Each path below is one point turned by a fixed rotation once a step. After each direction that follows a path, write how fast that rotation turns it, in degrees per step (0 if it stays still).
Each turn is a multiple of 5 degrees from 10 to 175, or 0.
Each row of a path follows its step; steps can be skipped.

step 1: [ 10  25 -12  -8  -5  -1   6  11 -14   0  -3  -6   9   3  -8   4   6   6
  -7  -2  -9   0 -19  -9  15  -1  -7 -11  -2   1  23   4  -5  27  -8   6
  -1]
step 4: [ -3   0   1  10 -17   7   0   3  -7  -3  19   3  19  -3 -10  -2  10   2
 -20   5 -16   1   0 -14   4   3  -8 -11  12  14  18   4  -8  14  -1  -6
  20]
step 8: [  3  33  -6  -9  -4   6  -8   7  -2   2   0   3   1  11   9 -10  23  15
  -3  -6   0 -17  -2   2   4  -8   4  -4  15  -2   2   4 -11  26  -1   1
   5]
step 14: [  6  20  -7 -15   2  -8   3   3  -2  11  14   2  14  -7  -5   3  11  -4
 -10 -10   2   8 -16   4   3  12 -11  -4   9 -14  14  20  -8  21 -13   0
  11]
step 17: [  8   1   0  -1 -24  -1   0   0   3   1  14   9  13 -14   1   0  18  -8
 -15 -15  -6   6   3   5   5   8  -7   0   9   2  19 -11   3  17  11 -10
  22]
step 19: [-10   7 -14   6 -11   6  -1   6   6  -2  14  11  -4  -8  11 -14   9   1
 -17  17 -12   3 -20   7  -9  10  -9  -5  -1  17  12   9   2  15  -1  20
   2]
step 20: [ 20  24  -2   1   6  -9   1 -22   1   7   4  -6   8  -3  -6   2  10   5
  -9  -8  11 -11  -6   4   9   5   4   4   6   5  30  -5   7  12   9   8
  16]
step 21: [ -5  19   0  -4 -12  -1   2   8  -5  13  -6   4  10  15  12  -4  16  -6
 -13 -11  -5 -14 -13  -4  -6  -4 -13  -4  -4  -9   2   4 -15  29 -18  -4
  -4]
step 22: [ -2  11  -8 -16  -1  14   1   3  21   5   4 -11  10  -3   1  -8  17 -14
  -8  25 -15   0  -7   6   4   9   2  -2   4  -6  23  -3   3  -2   2   3
  17]
step 23: [ 14  15 -11   9  -9   2 -16 -18   8  -2  11  -3   5   5  13   6   3   3
 -22  -2  -2  -9   3  -8   4   3   1   1  14  12  -9  -3  -2  28   6 -10
  17]
Speeds:
[ 1  2  3  1  4 -5  2 -4 -5  1  3  6 -3 -2  1 -1 -1  3  1 -3  3 -1 -3  4
 -4  1 -4 -1 -3  5  5  4  2 -2 -1 13 -6]
55
[ 0  0  3  7 -5  1  0  3  1  4 -4 -1 -1  2  0  1 -6 -6  5  7 -6  2  3  2
  5 -3  2 -6  0  6  6  4  2  2 -7  2 -1]
120
[ 1 -1 -7  7  2  3 -7 -4  8  0 -3  1  0 -2  6 -4 -4 -3 -2  6  0 -1 -6  0
 -1  5  1  0 -2 -1 -2  0  6 -5  5  3 -2]
110
[ 3 -1 -4 -3 -1 -3 -1  3 -3  2 -1 -1 -5 -4  6  7 -5 -1 -1  2 -3  6 -1  4
 -3  3 -2  2 -2 -3 -6  0 -3 13  2  1 -3]
160
[ 3  3  1 -3  7  0  4  3  2 -9 -5 -7  3  1 -4  4 -4 -1  0 -1 -2  2  0  0
 -2  2  1  5  3 -4  4 -4  8  1 -4  6  1]
170

step 2: [-15   0  16   3  -1  15  -9   0   8  -1   9  -9  -3  -4  -3  -7   8   3
  -3 -17  -3  18  21 -28 -11  -8 -13 -13  -5  -4   0  -5   8   8   7 -15
   1]
step 4: [ 18 -34   6   3  19  -1  -6  13  -6  -1 -10  11   3  19   9 -11  -2   9
  -2 -17 -14  -1  -7   0   1   5   8   0  -9   0   0  -2   8 -14  11  -3
   8]
step 8: [  9  -8 -10 -16  20  -1  -9  10  -2  -3 -13   3   8  -4   0 -19 -19  -2
  -4 -11  -6   4   1 -14  17   4 -10   2  -8  18  -4  13  17 -13  10   5
 -10]
step 13: [ -8   0 -21   5  -4 -10   4   0   9 -20   2  -3  -4  11  -4 -15   7   7
  16 -25 -19   1   3 -13  13  -9  -5   9 -19   8  11   3 -14   4   5  -3
  -3]
step 16: [-11  -5  -2   0   1   6 -22  10   7   4  -1  -1   8 -19   0 -12  -3 -14
 -12 -21 -21  -7  -3  -7  -6  -1   4   1 -14  13  13   4  26   3   3   6
  -8]
step 17: [ -8 -12  -2  16   3 -11   4   6  -6 -19   9  17  16   8  -7  -7   6  21
  -4 -14  -5  21  12  -2  -1 -10   4  13 -15   9  -4 -13  -1  -9  -4   6
   1]
step 18: [  4  -9  -8 -10   1   5  -1   8  11  -3   3  11  12  27   6 -18   0 -16
  -4 -16   5   9   2  -5  15  19  -7 -22   2 -10  -5  -5 -16   2   9   3
   4]
step 20: [ -7  -3   8  -4  -7  15  -5  -3  -4 -13   3   3  -2  -8   8  -5 -10   1
 -18 -26 -10  -3  12  -9  -3  -9 -21  16   0   5  18   6  12  -4  -9  -7
  22]
step 21: [-22  14 -19  -7   9   9  -6   5   6  -9   9  -8   9  -3  -7 -24   0   9
  16 -13  -4  20  16  -2  -7  -1  -3   0 -11  13 -13  -7   0  -4  10  -2
  -1]
step 25: [-21  -2   7  11   9  -2  -2   5  27  -4  18  13 -11  11  -7  -5  -2   3
  -9 -10   1  18  18 -10 -14 -11  -6  -5  -5   8  -6 -17   2   6   3  -5
   6]
Speeds:
[  9   1  -1   1   2   0   1   5  -1  -5  -1   0   1   4   4  -2   1  -4
   2  -2   5   2  -3   2   7  -6   4   1  -4 -11   1   2  -6   1   0  -2
  -5]
80
[-1  1  2 -4  0  0  6 -8  3 -2  7 -2  7  2 -2 -1  5 -2 -4 -2  6 -3  0 -1
 -2 -1  4 -2 -7  4 -6 -2 -4  2  0 -7  1]
95
[ 3 -1  3 10 -3  9  1 -1 -2  2 -1  0 -8  2 -5 -7  3 -5 -2 -6  1 -5 -2 -1
 -2  2 -4 -3  0  3  3 -3 -4 -1  0 -1 -3]
160
[  8   0  -4   3  -2  -7  -7  -2   1   3   0   5   1   3  -3  -2  -7  -2
   0   1   2   0  -2   0  -7   1  -2  -1   2   1  -4   7   3   2   3 -10
  -1]
100
[ 1  1  5 -7 -8  2 -5 -7 -2  2  1  3 -3 -3  2  3  0 -3  3 -2 -1  2  0  2
  4 -6  3 -6  7 -3  5 -6  0  2 -1 -6  2]
80
[ 2 -6 -2 -4 -1  5  6  3 -6  3  5  2  1 -3 -5 -5 -4  6 -1  0 -3 -3  8  7
  3  0 -2  2  3 -3 -5 -1 -1 -1  2 -4 -1]
110
